One vector is turned by the same rotation once a tick. Each row is the vector after some number of ticks, and that number follows the row.
The counts run from 0 to 670.
[143 170 101 145 155 146  87 149 140 105 104 148 118 123 121 139 128 135
 112 136 110 110  93 137 149  87 136  89 141 111 132 140 135 147 106  75
  63 165 103 143 102 124 177 145 107 139 150 133  91  97 123  57 160 102
  96 126  75 131 128 114 118 136 127 128]
546
[ 77 101 131 107 149 150 103 103 121 124 165 166 113 170 171 108 102 129
 106 111 134  84 121 103 162  92  74 135 171 135  99 110 111 133 114 120
 148 142 108 142 125 126 106 147  51 100 103 138 100  95 121 140 121 151
 122 130 133  95  84 157 127 105 120 101]
625
[131 158 122 116 152 158 108  84 146 127 152 160  99 120 104 111 142 125
 117  90 133 119 106 107 176  69 132 128 172 139  98 109 107 106 130  91
 137 133 127 140 122  97 167 151  87 180 110 120  83 128  96  87 135 105
 101 160  86  78 112  98 138  90 131 130]
96
[123 158 107 124 162 163 100 135 109 120 119 171 114 125 120 121  99 119
  77  97 115 114 112 104 163  87 112 108 157 154 125 106 156 143 128  83
 128 139  79 143 101 129 177 121  71 172 104 115  80 118  99  99 163 138
 119 136 120  96  80 124 123 104 117 132]
150
[106 134 159 162 178 130  91 124 155 120 126 156 142 123 132 122  67  90
 109  60 129 102  99 141 156  94  84 154 141 136 140 124 115 145 110 125
 157 157  68 119 124 156 119 133  77  97 118 148 140 104 140 150 161 114
 128 116 105 130  99 131 118 150 104 121]
250
[150 122 134 133 154 157 136  85  69 136 164 116 123 141 140 140 144 115
 115 100 115 131 116  87 151 131  77  82 101 164  54 151 105 145 110 117
 111 119 106 124 147 132 107 169  71 137 103 165  77 143  99 133 144 137
  92 130 149 115 126 123 114 102 108 102]
406
[102 123 111 120 182 130  77 161 175  95  84 138  99 163 133 141 124 114
 110 112 123 133 114 127 174  76 141 118 171 104 101 141 106 171 152  85
 148 123 115 143  87 102 152 153  96 117 114 141  93  83 119 102 130 109
 120 162 105 103 132 121 109 119 116 114]
98
[124 136 125 143 133 174 107 106 101 136 128 133  83 139 100 146 156 125
  90 119  99 132 104 103 149 127 126 104 111 131  89 151 101 129 125 112
 123 112 144 108 125 117 124 130  59 143 124 192  11 110 152 122 135 146
  94 130 110 114 149 113 133  81 119 131]
555
[143 153 141 153 113 151  84  98 117 117 135 135 108 140  94 119 145 105
 156 120  99 104  99 141 120 113 123 102  96 141 114 138 101 144  85  94
  88 134 103 115 147 132  95 173  77 117 157 182  86  91 182 119 153  88
  77 101 104 161 147 125 126 121 118 134]
478
[ 65 122 138  95 136 117  96 100 117 102 152 126 132 150 155  86  92 100
  97 100 166 136 105 111 139  83 138 118 143 120  84 101 128 170 139 110
 156 139  96 162 116 126 120 166  88 133  79 121 127 118  63 149 133  92
 134 144 120  99 124 161 116 133 133  96]
518
[101 142 118 148 119 145  89 116  95 119 111 108 111 136  80 115 135 112
  88 124 110 159 140 122 136 114 159  95 128 135 119 138 117 132 135 115
 158  98 154 100  95 136 103 108  90 140 117 205  25  98 141 146 127 137
  94 135 110 138 160 150 147  97 128 133]
210
[128 154 130 135 173 147 103 126 110 117 120 141 139 126 131 126  70 107
  90  97 135 137 128 109 171 115  54 119 156 158 155 141 130 120  94  95
 176 134 120 106 122 162 123 132 104 124 108 138 122  87  95 128 171 160
 129  97  87 137  87 130 118 151  67 122]
430
[109 102 122 126 173 127 101 147 123  91 121 147 145 178 175 133 104 120
 114 104 126  85 126 133 153  90  73 123 183 133  93 134 120 152 124 110
 125 154  89 146 102 143  96 180  82  57 119 139 137 109 125 132 145 123
 127 124 131 128 114 185 123 145 135  95]
400
[103 139 103 140 101 141 117 127 115 109 126 139 133 154 114  87 150 144
 121 147 108  94 119 132 168  67 147  86 169  98 113 116 105 135 102 131
  96 145 162 113  82 134 146 171 121 118 165 161  61  80 143 105 132  98
  87 141 107 124 152 156 158 105 177 125]
447
[133 128 117 114 173 117  86 128 120  90 132 115 125 151 159 137 125 116
 112 128 134 113 152 129 164  91  78 131 199 140 118 163  96 105 107  87
 168 123 137 116  86 132  75 144 113  85 130 163 161  89  91 139 116 140
 119 135 102 141 133 185 147 150 128 108]
109
[ 92 123 131 114 164 135  96 145  76 119 156 128 137 127 188 115  95 100
  90 127 140 125 108  88 161 113  88  90 127 131 129 152 112 167  99 100
 125 146  62 119 114 172 142 138  92 130 128 130 134  83  54 146 148 123
 130 132 127 124 107 144 115 125 122  95]
526
[102 124 119 154 149 132 156 103 123 115 151  88 153 148 113 120 155 136
 126 121 116 136 128 127 172  86 127  76 150 121  49 141  91 137 129 158
 122 124 177 135 103 100 113 185 113 106 115 187  67 132 124 126 114 108
  88 148 112 123 174 132 141 133 136 109]
340
[147 122  94 133 177 149 132 133 114 112 111 111 133 167 133 158 146 137
 111 135  99 130 142 121 182 120  81  79 166 147  90 178 101 130 127 107
 127 109 162 121  90 115 116 162  90  99 120 168  75 100 116 100 142 151
 105 123 118 130 132 123 132 114  95 103]
332
[123 136 119  92 145 125 100 125 113  87 124  86 125 150 144  97 158 123
 163 147 142 152 123 141 173  81 153  84 164 135  92 131 110 151 126  81
 120 107 137 168  95  88 138 174 126 160 125 146 115  88  71 117 113  77
  82 153 122 118 144 143 141 135 144 115]
516
[102 147 117 161 149 141 122  99 106 112 144 127 133 115  88 140 102 107
  31  79 143 151 132 108 148  91 116 114 152 145 102 127 128 118 141 140
 181 131 160 105  90 159 108 124 105 127  90 168  58 153  86 138 144 158
 124 144  87 117 149 148 141 127 115 127]
39
[111 137 127 140 145 150 150  86  66 112 182 105 174 102 148 114 117 125
  82 109 141 126 126 117 160  98  84  83 159 171  96 136 138 109 109 141
 138 146 125 135 100 146 116 137 119 141 103 156 117 144  36 160 129 148
 111 129 115 125 127 163 152 139 135 106]
288
[132 149 135 177 150 136 115 115 110  93 153 131 177 103 142 134 123 134
 111 108 116  84  95 157 133  70 109  84 153 127 100 143 138 143 110 126
  65 197  83 141 111 146 128 167 126 103 140 137 133 141 100 113 150  91
  97 124 102 158 141 163 140 162 159 122]
469
[138 122 121 119 174 118 120 124  94  99 150  95 151 156 171 128 115 112
 120 117 142 132 127 105 161 117  45  87 153 145 101 172 100 133 103  90
 129 139 129 122 113 152  98 174 108  94 115 140 143  94  67 120 149 134
 121 109 109 144 124 161 114 160  92  86]
580
[138 125 138 138 185 116  89 160 135 107  87 112 152 150 138 120 108  99
 159  90 101 125 107 149 170 107 106  98 118 144  93 149 103 193 118  94
 126 127  71 150 104 118 137 179  97 101 115 142 125  84 124 129 163  86
 111 134 133 141 126 113 105 157 108 118]
646
[102 129 113 136 194 112  80 169 172 101  66 132 127 145 124 126  79  98
  95  88 132 149 120 133 175  85 122 124 177 119 127 145 114 163 140  99
 175 140 106 131  77 135 145 145 110 101 104 135 104  87 114 119 160 117
 137 152  98 115 127 132 115 141 119 130]
496
[159 168 148 165 128 154  84  89 106 123 143 171 117  99  67 119 122 103
 120  74 120  88 109 122 128 103 105 133 124 164 118 113 111 118  93  98
 143 143  80  89 134 158 101 142  83 149 149 167  87 124 161 137 178 119
  89 112 106 135 131 121 134 113 123 152]
253
[108 167 142 113 156 119  87  98 127  93 165 114 119 101 134 105 110  99
 117 107 162 144  86 121 148  81 136 109 132 127 135 121 117 140 107  76
 130 145  91 149 115 131 145 139 121 179 116 115 160 104  45 127 143  91
 113 127  68 121 123 121 125 154 116 118]
591
[101 144 106 112 130 145  99 111  92 112 162 165  95 123 127 100 134 118
  63 127 145 113 107  71 144  81 130  90 160 118 124 118 133 134 119 100
 116 149 109 113 104 151 157 140  99 159 133 115  77 104  74 106 138 139
 103 142 110  86 110 158 121  82 164 101]
449
[ 95 120 131 110 129 125 102 110 116 111 112 139 153 158 103  76 101 108
 106  88 121 146 136 133 153  84 136 117 160 162  78  77 136 160 155 128
 188 119 112 156  99 111 124 163  99 143  68 141  75 120 120 153 148 108
 124 155 151  90 119 154 134 123 134 127]
46
[157 156 154 130 162 160  92  79 107 113 181 119 136 123 142 132 115 112
 137  90 132 118 112 145 133 104  70 139 139 188 111 122 128  96 102  83
 126 137 101 157 158 116  92 133  81 145  98 150 154 127  96 144 133 113
 101 101 104 132 101 143 135 152  95 125]
12
[117 144 124 151 139 120  87 111 143 105 131 181 130 128  92 104  91 112
  84  79 142  84 128 114 148  62 100 141 198 135 132 101 120 109 120 123
 167 164 122  90  98 171 112 156 105  99 133 147 100 120 147 124 168 133
 124 120  93 121 126 160 134 133 142 134]
499
[ 85 124 137 141 124 166 132  89  50 128 169  90 132 129 144 113 150 117
 108 131 120 148 110 110 133 133 135  71  88 139  87 147 116 152 105 137
 114 111 125 129 130 123 106 145  85 145 116 184  63 120  98 162 119 125
  91 121 139 134 144 136 142 106 131 111]
61
[147 127 124 113 179 131  94 135 118 113  87 128 137 149 121 117 153 111
 151 104  95 134 135 117 185  91 134 110 156 158  59 129  99 161 146  88
 150 106  87 147  83  95 140 159  97 137 110 136  90 119 102 136 136 100
 100 180 163 103 120 123 132 105 148 112]
570
[107 150 153 170 132 143 128  91  91 116 172 133 177 102 130 117 100 124
  99  76 121  90  97 145 123  84 104 109 141 144  84 106 145 143 113 166
 106 183  89 151 123 152  97 153  96 114 117 148 116 166 113 146 153 102
 108 129 121 124 126 150 148 154 147 123]
468
[112 123 122 156 145 125  95 139 150 112 115 152 111 155 106 124 150 129
 125 122 119  86 129 129 165  77 128 120 191 100 106 135  79 129 115 115
 137 140 138  99  78 143 106 169 111  78 168 180  84  88 158 112 140 108
  97 157 105 131 166 156 141 111 169 123]
102
